In the rows, 128 means zero.
A single turn carries every row of the set below to another of its rows. Some are shown first; where does it send the rows asked next?
Q_562: [ 92 130 138 103 137 141 148 147 119 130 122 134 120 146 113]
Q_92: [101 134  95 123 140 130 130 146 126  84 142 113 133 141 112]
Q_394: [ 97 119 134 101 148 132 143 142 123 135 137 134 122 146 118]
Q_941: [ 98 126 139 106 138 142 150 144 120 126 125 135 121 151 108]
Q_944: [ 94 119 135 101 151 131 143 141 120 133 136 134 124 143 119]
Q_935: [126  95 102 117 123 135 121 167 104 110 102 131 137 134 127]
Q_896: [ 91 142  89 112 131 130 125 160 124 101 135 109 124 132 127]
Q_346: [ 92 123  84 130 142 155 124 138 105  95 112 135 153 139 143]
Q_574: [129  93 105 121 127 134 123 160 103 103 103 132 142 136 122]
Q_83: [108 107  80 130 151 162 123 130 113 102 125 137 150 154 134]
Q_983: [ 92 118  76 119 145 157 115 143 108 118 117 134 143 138 151]
Q_5: [114 107  74 122 137 169 121 149 120 125 127 134 134 157 141]
Q_752: [ 91 127  78 122 132 157 120 152 106 112 110 133 142 137 152]
Q_700: [117 104  78 128 143 168 124 138 120 113 129 136 141 161 133]
Q_579: [101 114  72 117 138 163 116 151 115 128 120 133 134 147 149]
Q_34: [103 123  75 121 124 165 122 162 115 123 116 131 133 147 150]
Q_992: [ 98 118 136 103 151 132 144 139 122 131 138 134 125 148 116]
Q_72: [ 95 119 134 100 149 131 142 142 121 134 136 134 123 144 120]
Q_526: [122  98 103 117 125 133 120 165 102 109 100 131 139 131 129]
Q_296: [112 131  89 118 127 139 130 161 135 102 145 110 120 149 114]
Q_375: [101 138  88 113 126 135 127 165 131 107 140 109 117 141 123]
Q_204: [118 114  78 127 124 170 128 157 120 118 124 132 134 161 138]
Q_49: [120 110  83 136 133 168 132 144 119 101 125 135 144 164 129]
Q_984: [ 91 140  93 118 139 127 126 150 122  89 136 111 131 132 121]
Q_994: [107 115  86 137 142 161 130 135 110  90 120 136 154 153 131]
Q_558: [ 91 129 140 106 142 139 149 141 117 123 122 135 125 145 110]
Q_445: [124  95 105 121 129 132 123 159 101 101 102 133 144 132 124]
Q_241: [121  97 104 118 127 132 121 162 100 104 100 132 142 129 127]
Q_429: [ 89 130 139 104 139 139 147 144 117 126 121 135 123 143 113]
Q_549: [ 96 118 136 102 152 131 144 139 121 131 136 135 126 145 117]
Q_113: [ 95 114  79 126 152 157 118 132 108 105 118 137 150 142 143]
Q_100: [ 96 128 138 105 136 143 148 147 120 130 124 134 118 149 110]
Q_593: [130  94 103 119 124 136 123 164 104 107 104 132 139 137 123]
Q_918: [ 96 127 140 107 140 141 150 141 119 122 124 136 124 149 108]
Q_428: [111 130  93 123 134 136 133 151 133  89 146 112 128 150 109]
Q_655: [ 99 118 135 102 150 133 144 141 123 133 138 134 123 147 117]

Q_113 -> Q_983
Q_429 -> Q_562
Q_549 -> Q_944
Now find these:
Q_296 -> Q_428
Q_593 -> Q_574
Q_346 -> Q_752

A single turn carries every row of the set below to another of its rows. Some are shown first; where does it send the rows asked next?
Q_951: [138 134 132 144 120 120 129 118 135 147 116 110 139 113 153 116 117 142]
Q_926: [132 166 127 125 130 147 118 126 118 138 141 122 130 121 104 135 125 114]
Q_970: [113 137 141 119 117 139 117 139 125 113 131 116 107 134 137 100 141 128]
Q_130: [113 160 143 126 147 134 140 129 138 128 156 116 130 128 128 116 140 133]
Q_123: [145 119 127 132 116 117 124 105 141 128 115 123 149 133 138 136 100 137]
Q_583: [132 119 116 130 110 130 111 128 132 156 104 126 139 132 113 135 119 139]
Q_557: [145 117 128 133 116 113 125 116 148 134 112 124 154 126 136 133 103 139]
Q_938: [ 99 138 135 110 136 152 127 145 135 128 137 129 120 137 107 121 140 131]
Q_342: [146 147 134 131 131 123 140 128 140 151 162 125 118 114 127 114 125 128]
Q_258: [121 155 144 116 142 133 134 135 130 125 159 121 132 144 129 112 147 136]
Q_646: [126 114 127 117 121 133 119 144 157 120 138 118 103 121 107 121 121 122]
Q_846: [ 99 141 131 121 146 121 142 101 128 135 132 138 134 118 129 131 154 125]
Q_374: [109 134 131 110 137 115 137 114 124 135 130 144 140 136 128 126 163 131]
Q_514: [125 109 126 144 110 128 130 117 115 120 105 131 142 124 124 142 107 118]
Q_363: [125 132 127 148 104 121 121 128 113 114 104 124 140 143 123 119 140 138]
Q_416: [147 101 131 139 107 120 135 103 123 120 122 127 117 130 122 133 113 128]
Q_500: [139 157 126 118 122 139 118 144 121 143 139 129 136 128 103 129 133 119]
Q_413: [128 130 142 104 142 141 135 126 129 134 155 129 120 127 104 144 125 117]
Q_603: [127 106 128 143 107 122 129 129 118 124 102 134 147 128 122 138 113 119]
Q_776: [104 144 140 129 122 141 123 134 135 115 132 110 106 115 136 103 133 125]
Q_936: [111 134 128 137 108 126 126 109 123 149 101 132 145 126 136 127 111 140]
Q_723: [131 128 117 134 116 138 110 102 126 148 107 119 132 132 115 143 104 134]
Q_988: [132 123 147 104 144 138 140 132 145 113 154 117 115 131 132 119 128 129]
Q_980: [106 120 123 109 155 152 131 115 127 121 115 128 132 125 131 137 136 111]
Q_532: [134 124 129 103 151 117 134 102 136 117 139 129 144 131 118 148 141 117]
Q_762: [125 119 124 156 114 112 133 109 129 122 119 130 140 149 140 115 121 139]
Q_272: [123 121 122 162 114 110 137 115 135 127 118 130 142 137 138 116 118 139]
Q_548: [116 129 130 131 104 124 123 115 118 148 100 137 146 139 135 126 117 142]
Q_25: [111 117 116 127 161 127 141 114 161 130 133 126 132 127 140 116 142 126]
Q_194: [127 127 140 105 140 135 137 141 138 138 154 130 122 118  99 141 127 122]
Q_122: [114 140 124 163 111 127 126 114 119 114 106 117 135 125 123 124 128 131]
Q_818: [126 124 145 111 147 137 144 139 155 118 154 115 116 118 132 118 127 128]
Q_315: [124 111 118 113 157 131 135 110 146 123 132 130 128 149 140 116 145 130]
Q_731: [154 144 140 122 129 128 135 119 127 142 162 126 114 134 130 113 127 130]
Q_121: [ 97 144 135 115 141 156 127 132 132 123 140 123 116 130 107 127 134 127]
Q_80: [142  99 128 146 107 111 140 124 136 130 118 128 123 115 120 128 119 133]
Q_299: [127 118 127 115 126 141 115 125 146 113 140 114  95 130 109 125 114 121]
Q_196: [109 111 121 104 150 142 131 137 132 130 110 134 144 125 128 130 148 115]
Q_882: [148 125 136 130 116 122 124 111 120 138 117 114 138 139 156 116 122 144]
Q_911: [128 125 125 110 148 109 136 125 149 124 134 132 150 114 114 145 144 120]

Q_130 -> Q_121
Q_299 -> Q_731
Q_557 -> Q_272
Now find these:
Q_951 -> Q_122
Q_196 -> Q_911

A single turn carries every row of the set below to another of its rows. Some are shown first; where does it send the rows asked next?
Q_211: [119 130 107 151 133 143 113 101 112 128 137 102 169 119 124 115 160 116
 129 130]
Q_668: [108 127 125 133 142 123 132 119 127 120 104  85 138 108 103 120 131 135
 109 100]
Q_409: [ 98 128 115 134 142 103 107 135 111 123 135  98 115 148 123 132 129 130
  99 129]
Q_225: [126 130 124 133 137 150 116 135 128 135 128 108 173 141 127  91 136 135
 138 128]
Q_816: [119 107 114 139 143 146 134 118 112 126 160  94 136 145 127 116 141 125
 130 138]
Q_884: [134 142 135 122 146 138 115 104 118 124 126 116 159 139 141  98 145 135
 124 129]
Q_203: [121 110 117 119 142  96  90 113 143 138 118  71 149 145 107 127 132 125
 118 115]
Q_281: [ 91 131 123 126 143 113 105 142 110 125 131  97 121 142 128 138 126 131
 108 122]
Q_767: [120 124 129 150 132 126 115 117 114 141 155 114 159 133 129 127 150 124
 141 145]
Q_483: [142 117 114 132 134 131 103 151 143 124 136  92 151 150 123 137 132 141
  90 102]
Q_318: [127 101 106 130 142 134 109 110 123 133 163  89 167 126 123 134 144 132
 104 148]
Q_664: [131 130 129 111 132 121 106  95 121 126 134 106 173 124 142 117 136 136
 105 142]
Q_730: [137 125 135 121 114 127 124 108 115 119 143 102 158 141 133 101 128 131
 123 141]
Q_621: [146 123 111 143 131 126 108 150 146 126 131 101 149 138 123 144 125 134
  89 114]
Q_647: [118 121 116 125 160 109  94 116 139 137 108  81 140 153 112 118 140 125
 127 104]
Q_538: [100 137 119 141 138 118 111 145 113 122 127 104 119 138 124 140 121 121
 107 133]
Q_974: [113 131 100 120 144 129  97 113 125 137 133 105 175 134 158 115 138 129
 109 133]
Q_978: [137 115 109 148 129 128 120 101 128 139 152 105 167 130 147 132 152 125
 124 126]
Q_472: [100 137 123 129 139 100 106 141 113 116 138  97 123 146 122 134 128 127
 105 122]
Q_344: [110 117 123 132 138 135 126 124 128 127 103  81 145 105 104 127 128 142
 107 102]
Q_840: [112 116 123 138 145 125 132 117 129 128 101  86 136 111  99 121 132 144
 108 107]
Q_961: [113 111 124 123 116 119 128 114 125 143 141  95 163 127 141 114 115 137
 133 143]
Q_931: [114 127 117 145 140 137 129 124 132 125  99  91 142 103 108 131 125 131
 105 110]
Q_551: [148 116 114 138 139 121 103 146 145 126 133  97 152 147 109 130 138 144
  85 110]
Q_834: [120 117 117 135 174 151 122 107 124 140 139 105 158 124 126 125 157 135
 121 129]
Q_645: [122 113 120 127 137 107 100 126 136 132 121  72 137 160 104 112 131 120
 130 110]
Q_188: [148 125 119 134 140 117 107 143 148 122 133  95 155 141 114 133 136 141
  88 100]

Q_978 -> Q_767
Q_645 -> Q_647
Q_483 -> Q_281
Now find these:
Q_225 -> Q_974
Q_816 -> Q_834
Q_188 -> Q_472
Q_621 -> Q_538
Q_730 -> Q_884
Q_409 -> Q_840

